rotation ticks, each row followed by its count of ticks:
The counts run from 0 to 684.
[ -8  11 -20 -14  21 -10  -3 -16  -9  -1   3 -25 -10   2   3  14   4  -6
   7  15  -5   4   8  10  -7 -33   3 -10 -20  16  23  -5 -17  -1  -3 -10
  10  -7  -3 -12   0  31  11]  187
[  9  11   2 -16  30 -19  -3  -1  -9  14   5  -1 -15  10  -2  21 -15  -3
 -13  10 -24  -3  15   7  -7 -38   3  -1  17   5   6  26   3 -14 -10  -1
   3  -5 -23  -6  -5   9  -1]  106
[ -6  -2 -22  -1   6  17  -1  -3  -6  10 -23 -19   0  -2  10  21   9  -8
  14  23  11  -6 -12  14  -1 -16  -9  -6  16  11   9 -29  11 -13 -10  16
   5  18   5 -24 -24   9  -2]  400
[  6  18  -2   6   0  36   3  -4   4   8 -18  -5  -9  -4   0   6  16  -7
  16  19  10 -16 -17   3   9 -27  -2 -15   5  25   4 -12  23 -14 -16 -19
  -6  25   2  -8 -11   0  -5]  125
[-12  21   5  13  14  -1  -3  -5  14   6 -20  -5 -20   5   0   3  -6 -10
   0  14   8 -19   1  -1   8 -21  14 -13  -9  19   6   0   2  10 -23 -37
  15  11   2 -10  -7  30  -5]  681
[  1 -11 -14   2   1   9   1  -5  -7   0 -27 -15  -4  13   5  21   6 -17
  12  22  12 -15   5  10   7 -10   4  -8  18  16  11 -26  10 -23 -27  18
   8  14  16 -22  -8  16   6]  401
[-11  23  -8  -2  15  15  15  -1  -1  22  -3   1 -19  -4 -19   7  -5 -21
  -4  14   1 -22 -13  -6   3 -35  -6   7   1   8  17  -1  -2 -19   4 -13
  13 -16 -10   3 -26  23  -4]  394
[ 10 -13 -19   2   2  -6   1 -13  23   7 -20  -9  -4  10  20   7 -11   0
  12  21 -11  -5  15  15  14 -28   7 -15 -10  11  -9  -4  -5   3  -4   7
  14   9   9 -35 -14  27  12]  650
[ 19   7 -14  -6  11  25   2  13  -7  15  -5   4   3  26  13  27  -1  10
   6   9  -7   5  14  14  22 -15  18  -5  11   4  17  -1   8 -15  -5   4
 -19   9   5 -27 -10   6  14]  214
[-12  -2   0   4  -4   3  12  -6 -30   9  -8  -9 -17  -5  -9  33  10  -8
  -4  22 -10  -9 -16   5  -9 -21   0  11   9   8  26  -9   0 -17  -9  11
  16   8 -19  -9  -7  13  -6]  398
[ -2   3  -3  13   3  24  15   1  21  11 -30  -5 -13  -4  16  10  10 -15
  13  23  -6 -13   0  11  10 -34 -10  12  11  18 -10   8   6 -14   6   6
  24   6   2  -7 -14   1 -10]  207
[  4  10 -16   7  18  15  -1 -31   7   6  -9 -27  -5   4 -10   7   3  -9
  17  22  10  -8   7  23   8 -21   9  -4 -13  15  -4  -9 -11  -1 -12   8
  24  19   3 -36  -8   7  12]  130
[-21   9  -1  12  16   6  10   8 -12  -1 -12 -15 -26   0  17  34  -1 -14
  18  21  -7   5 -10  15   6 -23   0  21   0  16  12   6   3   0 -10 -26
   8 -10   2 -13  -9  15   0]  321
[ 10   8 -10 -15  21  -8  -1  14  13  17   1  15 -10  13  19   5 -22  -5
   9  -2  -5   6  27   2   2 -26  18  -2  -6  19  19  -2  -9 -14   1 -23
 -13 -10   9 -29 -12  30   8]  463
[ -4  -2  -9   6 -17  18  11  13   8  20  -5  11  -3   5   8   1  -4   6
  -1  10   3 -16   1   1  -5 -19  -1 -16  -7   2  38 -17   6   4  -7  -7
   7  22 -14 -36 -21  17 -11]  442
[ -2   7 -26   1 -10  25  15  21 -14  13 -10   5 -10  37  11  10  -7 -12
  -2  13  11 -10  -6   1  12 -11  -3 -13  -5  15  20  -7  15 -20   5  -2
  -9  12   3 -24 -13  11  10]  42
[  6  19   7  12  12  20  20  11 -14  22  -7  20 -20   3 -20  26  14  -5
  -3  16   6 -14 -24   4   3  -9   4  17  12   9   5  -5   8 -15  -3 -10
   7  16  -6  -8 -16   7  -1]  123
[ 17   6 -18   2  16 -12  25 -10   9  25  -1  -3   1  24  11   3  -5   3
  -8  15   0  13   6  18  -4 -28 -11   4  10  36   1  -3  -5 -11   6  10
 -14  12  16 -15   5  -6   5]  422
[  4  23   6  -9  14   0  13   8   3  18 -17  22 -14   1  -3   9  27  13
 -14  17 -11  -3  -2  -9 -10 -29   6  -1   0  22  -1   2   7 -13   9 -11
   7  20   2  14  12  14 -25]  66
[-11   3   0  12   0   3   3  13  18  14   7  12 -13  -4 -10   7   1 -17
  27  17   0  -3  -2   8  -2 -30 -16   7 -13  16  15   4 -22 -18  -1   4
  22  22  -2 -18 -25  20   0]  93
[  0  16   2   2  26   3  10   0  10  33  16  -4 -13  -1 -14  19  -2  -2
  -6  20 -15   6  14   6   0 -16  11   2  11   6  26  25 -10   1 -26   1
  10  -3 -15   2   1  21  -4]  626
[-20  18 -22   4  25 -22  -6  17 -15  34  -3  -3 -22  19  -2  13  -4  -2
 -11  22 -11   3   2  -4 -22  -8   2   1 -10  13   1  10  -3  -7   3  -2
  21   6 -15  -5  -8  22 -11]  549
[-10  16 -12   0   1  19  12  -8   5  24  -8 -11  -9  -7  -7   4 -14 -19
  -2  16   4 -14 -22  -1   1 -39  -9  -7   7  10  18  -2  10 -19  -1  -8
  -5  -5 -15   1 -29  18  -6]  395
[-11  -8 -19  -4  15   3 -12   6   5  -1 -27 -15  -9  18  39   7 -10 -14
  14  10   3 -12  19  11 -11 -20  -5  -9   3  18  14 -13  10   9  -5  -3
  11   3  -4 -35 -11  17  -7]  0
[ -4   6 -19 -17  38  -5   0 -11  16  17 -14  -1  -9 -10   4  21   2   5
 -10  24 -20   5  -2   6   1 -33  -5  -5  21   8  -5   5   5  10   1  14
   7   0  -2   5  -9  22  -6]  108
[  7   8 -12 -29  31   4  -4   5   4   9 -18   3 -22  10  30   0   6 -10
   4   1  -1   1   3   7   3 -41   0   0  -7  14 -15  11  13 -20  18  -9
   0  -1 -10  -7 -11  14 -12]  103
[ 13   8   3 -12  15  27  -8 -11  -2  -1 -19   6 -24  10   6  13  22   0
   5  22  -9 -17  -1   1  10 -21  18  -4  -6   7  17   2   9  35  -1  -8
  22  16 -13 -10  -1  14   3]  487
[  4   7  -7 -21  25  -4  -6  -1  -9  22 -10   1 -26   2  17   5  -8 -24
  -3  11  -5  -5  -4   6  -9 -23  -1  13  -3  19 -23  11  17 -32   1  -8
  -7   2  -8   0  -6  20  -4]  507
[  5 -14  -8   9   4   7  13  -3   1  27 -13 -17 -20   4  33  14  -3   2
  12  18  -4  15  -5  20  13 -13  17  18 -19   5  -3  11   0  -2 -15   0
   7  18 -11 -26 -15  13  -6]  133
[ 12  -1 -17 -12  -2   9  10  -7   0  22  -9 -19   1  19  32   0  18   6
   7   8  -1   3  15  11   2 -28 -13 -16  -5  24  18  -2   9 -32  -8  11
   1   3  -5 -12   3   7  -5]  344
[  6 -16 -18  -6  -1   6  23  13 -12  12   6  15 -17  14   0  21 -15 -16
 -13  15 -10 -14  -3   2 -11 -18 -16  -8  21  11  17  -3  15 -18   8  13
 -10  11  -6 -27  -1  10  12]  558
[ -4  21   3  10   6 -10 -12  31  11   7 -10  13 -11  15  -5  17 -11   6
  -1  19 -13  -1   6   0  12 -31  22 -16  -9   7  11  10   4  -1 -15 -16
  -2  31   3 -10 -14  15  -7]  411
[  9   5  -2  23   5  10  -2   2  14  37 -14  -3   0   3  -2  20   6  10
  11  28 -13  -2   9   8   5  -1  -2 -13  21  14   4  -7  17   7 -34  12
   7  34   2 -19  -9   4  -7]  168
[ 19  -4   2  -3   5  14  24 -10  -4  -1 -11   8 -18  17   7   3   7 -12
   9   7  -7 -16   1   4  21 -31  10  17 -14  17   2  -8 -14 -11  23  -5
  22  -6   5 -28 -11  20  16]  290
[  7  -5  -7  -1   0  16  17  -3  -5  29   5   0 -22  18  19  -4 -17 -28
  -5   4   7 -15  -8  -9 -10  -3  -3   2  -9  29  14  -6  10  -9  -5 -22
 -15   3  -8 -17  -2  19   3]  636
[  1 -17   2  -1   3  16  -2  11 -19  10 -19  -2 -24  10  30  26  -4 -19
  20   5  -6 -10   8   6   1  -2  14  13  -7   7  10  -8  10 -18 -14  -4
  12  -3  -9 -31  -5  23  -3]  403
[  4  14  -5   8   5 -15   2  -9   1  25   6  -5  -1   1 -13  15   8   7
  -4  26  -7   9   1  -4 -13 -23   7 -10   0  37  26  -2 -10  -1 -27  -2
  -3  29   7   4  11  13  -8]  225
[  0   4  -2  18  -1 -13   8  20 -10  25 -12   6  -9  16  18  23  -5   8
   1  17 -25   1   5   7   9 -19   1   9  -2   2  14  -2 -16  17  16   3
  26  -6  -8 -27 -27  17  -1]  248
[  5   4   5  -2  15  15  -1  15   0   0   2  22 -15   3   7   6  -3  -9
  13   2  11 -10  -3  16  -3 -32 -14  -4   9  13   8  -7   7 -16   5 -17
  -8  34  -2 -31 -17  -7   3]  369
[-15 -11 -12 -14  20   9   9   1  -2  -2  -2   4 -18 -11  10  26   4   7
  -5   6  -4  10   9   7 -16 -24  19  13  -1   6  34  -6 -13  -7  -4  -6
   6  13  -8 -24   9  26 -16]  269
[ -1   0 -22 -19  19  17   1 -14  -6  19   7 -23 -16  10  17   8   6 -21
   8  20   2   1   5   9  -8 -12 -15 -12   3  20   9  10  16 -18 -30   9
   1   1  -9  -4   6  17   7]  589
[-12  13 -22   6   2   1  10  -7  15  22  -3 -10   4   0   0  17   7  13
  -2  28  -1  14   4  -3  -1 -22   9 -14   0  28  36 -14  -7  16 -14  -3
  -3  11  14  -2   6  22  -7]  629
[ 18   3   7  16   0   5  13  11  -3  34  -3  16  -4   9   0  22  23  11
  15  14 -12   5  23   6   6   6  15   0   2  19  11  -9  -5 -14 -24   6
  16  16  13 -20   3  22   0]  574
